In the rows, 128 means zero.
Where one turn sends some rows of the set: a few examples, then the rows asked:
Z693: [146 101 135 116 147 116 101 140 142 151 110 141 120 127 101]
Z862: [128 161 133 157 157 156 100 103 141 137 136 110 137 121 130]
Z413: [123 146 130 122  98 113 141 137 117 103 118 137 144 140 142]
Z265: [128 139 127 152  94 143 132 104 141 162 129 104 136 128 135]
Z796: [165 113 150 159 136 123 103 149 127 100 131 132 126 129 109]
Z598: [154 100 133 114 142 113 105 144 137 150 110 142 120 130 109]
Z209: [100 135 140 136 124 140 120 143 111 100 101 104 151 137 118]
Z626: [114 128 124 137 101 153 136 134 128 147 114  92 131 134 151]
Z564: [140 136 119 144  92 140 136 121 128 148 125  98 138 138 150]
Z752: [ 83 144 149 145 115 131 122 111 141 127 114 132 146 118 101]
Z851: [150 154 135 144 135 149 111 121 128 129 141 123 129 132 173]
Z94: [102 142 113 128 104 143 144 127 139 149 115 101 129 128 136]
Z811: [119 172 116 137 163 146 114 118 136 123 130 109 134 125 130]
Z753: [140 130 139 133 131 107 125 155 141 102 132 158 108 118 112]
Z583: [144 160 141 154 140 148 106 101 143 144 146 126 131 124 151]
Z432: [150 100 133 116 149 117 102 144 137 147 108 137 121 131 104]
Z943: [142 122 138 144 148 121 111 161 130  90 121 127 123 127  97]
Z786: [152 133 143 152 131 107 118 131 147 112 141 155 119 115  96]
Z138: [106 165 124 124 153 148 123 131 139 122 129 125 120 122 152]
Z253: [156  98 136 121 145 116  96 140 138 151 111 138 122 130 103]
Z907: [140 125 159 165 103 139 106 117 114 119 119 110 159 140 128]
Z248: [109 127 168 145  87 135 122 124 130 130 123 146 138 127 147]
Z596: [117 138 122 154 110 151 125 109 138 155 119  85 144 129 120]
Z485: [131 107 166 151 127 131 105 156 142 112 129 151 109 115 119]
Z770: [153  97 138 118 143 118  99 141 139 153 111 144 119 128 107]
Z142: [116 149 105 138 112 138 140 119 134 144 116  87 142 133 120]
Z83: [120 118 160 156 142 130 102 144 148 114 127 143 117 109  90]
Z928: [122 149 138 132 142 158 113 139 128 124 130 119 120 129 175]
Z139: [136 157 133 152 108 112 127  98 128 119 127 128 160 133 104]
Z3: [154 102 133 117 146 114 103 136 142 152 112 141 123 129 100]

Z693 -> Z432
Z485 -> Z796
Now find these:
Z209 -> Z413
Z596 -> Z142
Z138 -> Z928

Where one turn sends some rows of the set: a few examples, then the rows asked:
Z720: [136 113 158 110  97 154 130 132 133 102 139 158 142 117 111 117 120 145
 116 138 113 126  97 141 134 113 112 123 111 136 152  94 125 130 107 122
 127 104 117]
Z915: [121 134 120 118 118 129 136 149 111 121 116 167 129 134 110 118 116 125
 137 134 146 130 109 114 144 117 131 181 134 136 141 133 132 113 152 168
 143 106 123]
Z312: [112 137 113 140 125 137 124 147 116 106 135 108 123 119 111 130 113 138
 137 143 103 141 106 167 128 133 147 119 116 112 143 110 105 121  86 155
 147 119 110]
Z920: [119 143 129 138 117 131 154  93 125 112  98  93 130 128 126 129 119 104
 170 119 152 119 151 110 121 122 108 121 103 148 145 124 123 134 128  98
 106 144 137]
Z630: [135 135 135 112 111 116 137 166 120 134 146 134 149 156 105 115 159 140
 129 150 140 142 113 130 140 122 119 148 141 128 111 121  92 103 119 121
 132 109 115]
Z958: [127 121 142 129 144 130 108 147 122 114 133 176 150 113 106 125 131 141
 118 129 111 113  90 148 141 129 151 140 129 129 133 120 144 156 110 117
 109  99 122]
Z284: [137 137 131 141 132 141 113 139 143 108 103 137 143 132 106 130 146 146
 117 127 129 116  79 108 172 118 132 155 118 127 112 137 140 113 122 120
 156 141 145]
Z241: [146 147 113 134 134 131 133  97 145 122 122 107 121 139 105 159 103  95
 115 115 131 105 142 121 110 103 154 131 129 105 152  98 122 114 136 112
  81 134 138]
Z437: [104 143  91 123 127 110 119 159 141 112 112 119 133 140 124 136 147 147
 131 143 118 127 117 142 142 114 119 164 134 102 120 124 111 114 110 148
 141 103 123]
Z740: [149 133 110 136 150 123 140 117 128 142 132 118 124 127 117 155  94 104
 121 138 118  94 153 108 136 132 137 137 115 116 127 125 145 111 148  92
  90 155 143]
Z127: [120 141 105 113 132 119 118 101 140 121 102 120 109 125 130 128  93 111
 112 116 152  89 159 114 126 122 157 146 107 102 131 105 133 111 141 129
 112 142 142]
Z921: [138 145 150 116 100 106 138  78 123 101 106 123 138 126 133 116 134 123
 164 126 148 125 154  93 124 125 112 132 109 136 135 131 138 123 119 112
 126 128 114]
Z98: [127 130 139 131 128 122 128 155  84 132 111 152 120 128 145 123 138 106
 119 130 134 117 116 134 130 109 163 142 140 159 174 123 125 108 135 144
 147 126 139]
Z264: [102 154 128 155 129 135 147 164 130 125 141 110 109 131 129 104 138 158
 120 138 112 134 123 173 109 120 127 127 130 117 133 135 117 101 112 128
 119 115 135]
Z602: [127 128 173 134 127 152 108 148 122 127  91 151 134 110 131 115 160 133
 123 129 120 102  96 129 125 125 130 136 113 127 150 111 122 154 110 112
 126 119 128]
Z755: [116 139 148 142 136 139 151 163 121 123 117 139 125 131 125 122 116 125
 141 106 120 132 110 128 137 107 165 129 139 128 159 138 138 110 159 164
 128 150 153]
Z917: [116 148 123 133 161 110 134 108 116 163 149 121 120 120 105 151 107 111
 136 132 105 134 142 135 108 134 123 128 120 142  92 132 119 134 154  97
 112 143 110]
Z758: [157 132 130 139 146 151 120 115 142 149 136 106 117 124 128 147 106 102
 109 113 134 127 163  99 123 103 157 114  99 118 126 103 114 134 152 134
 126 132 130]
Z860: [122 137 125 119 119 130 108 150 126 105 118 156 142 105 119 107 143 140
 126 149 129 136  88 111 154 126 119 157 131 113 126 112 149 151 112 124
 115 118 106]
Z622: [140 120 137 141 126 120 141 145  98 123 127 172 151 146 114 130 125 116
 152 126 105 131 112 135 136 114 158 152 148 137 145 135 119 117 135 156
 135  95 136]
Z187: [141 145 133 121 124 130 141  83 111 125 107 109 155 129  99 163 124 125
 156 110 134 130 152 108 113 126 126 112 117 160 146 145 148 131 113 116
 117 126 109]
Z899: [128 131 115 130 149 147 118  76 102 159 129 125 110 117 112 126 129 123
 120 128 104 141 145 136  96 121 126 119 145 132  92 109 131 128 129 106
 111 127 113]
Z255: [143 139 102 119 151 141 146 126 148 120 120 102 120 130 141 142  96 116
 112 131 125 114 131 123 120 131 124 132 143 117 145  91 101 145 180 123
 118 143 133]
Z9: [153 114 152 130 128 136 117  97 143 128 150  98 138 125 109 145 130 107
 132 127 152 130 158  94 118 116 125 104  88 136 139 130 144 134 117 115
 133 120 126]
Z216: [114 118 105 137 139 129 124 101 114 122 143  96 121 123 127 109 122 109
 133 149 117 162 127 132 113 149  96 115 147 145 114 116 136 123 142 104
 147 135 113]
Z478: [126 148  94 129 135 142 137 170 119 129 123 150 123 122 105 113 132 108
 111 154 137 116 102 143 143 112 160 141 117 123 136 158 123 142 140 144
 132 123 105]
Z872: [112 110 174 110 127 140 133 152 132 120 129 140 147 120 115 112 151 164
 128 123 131 124 103 134 131 123 116 114 127 135 138 131 161 134 118 111
 113 132 145]
Z600: [141 133 124 149 150 136 131  95 109 136 158  87 109 117 132 135 133 123
 112 138 132 151 159 118 107 114 134 109 104 146 110 118 112 140 126 115
 139 111 115]
Z820: [107 154 131 115 156 129 129  88 123 148 130 112 105 105 122 124 132 127
 158 111 127 127 155 125 113 137 112 112 132 153 105 116 110 138 145 122
 112 154 111]
Z260: [143 135 137 145 130 115 154 103 128 125 119 115 146 142 118 156 123 111
 162 125 115 126 150 112 132 121 101 123 102 144 123 148 134 122 138  76
 103 131 113]
Z935: [ 86 146 116 110 135 107 127  91 109 134 128 120 112 106 130 113 137 120
 127 133 114 135 150 125 103 126 137 122 123 125  91 109 103 148 139 125
 118 126  98]
Z252: [131 136 129 116 115 149 127 120 161 116 116 109 155 123 105 135 104 117
 142 118 128 114 147  97 130 160  95 113 112 143 157 136 145 119 141 124
 134 131 107]
Z438: [101 146 146 144 136 113  99 152 131 123 131 117 113 132 117 126 164 126
 126 126 116 112 119 152 121 138 138 139 131 124 149 121 100  86  90 139
 141 110 121]
Z743: [137 148 114 156 131 115 112 150 132 115 127 137 147 140 119 137 129 150
 129 134  97 114 118 159 138 127 144 151 135 114 132 126 124 100  84 128
 135  95 144]
Z339: [144  98 128 110 137 148 132 128 112 110 122 150 119 131 127 140 113 140
 132 123 111 119 110 140 153 109 150 130 137 131 152 111 126 105 136 172
 159 133 139]
Z384: [112 141 104 116 126 130 127 104 141 140 131 112 107 111 126 121 110  96
 115 127 131  94 165 113 122 118 126 118 125 135 134 100 132 106 142 110
  93 157 152]

Z438 -> Z602
Z755 -> Z264
Z740 -> Z917
Now find these:
Z921 -> Z127
Z312 -> Z720
Z622 -> Z743
Z9 -> Z758
Z284 -> Z478
Z241 -> Z899
Z252 -> Z255
Z915 -> Z437
Z820 -> Z920

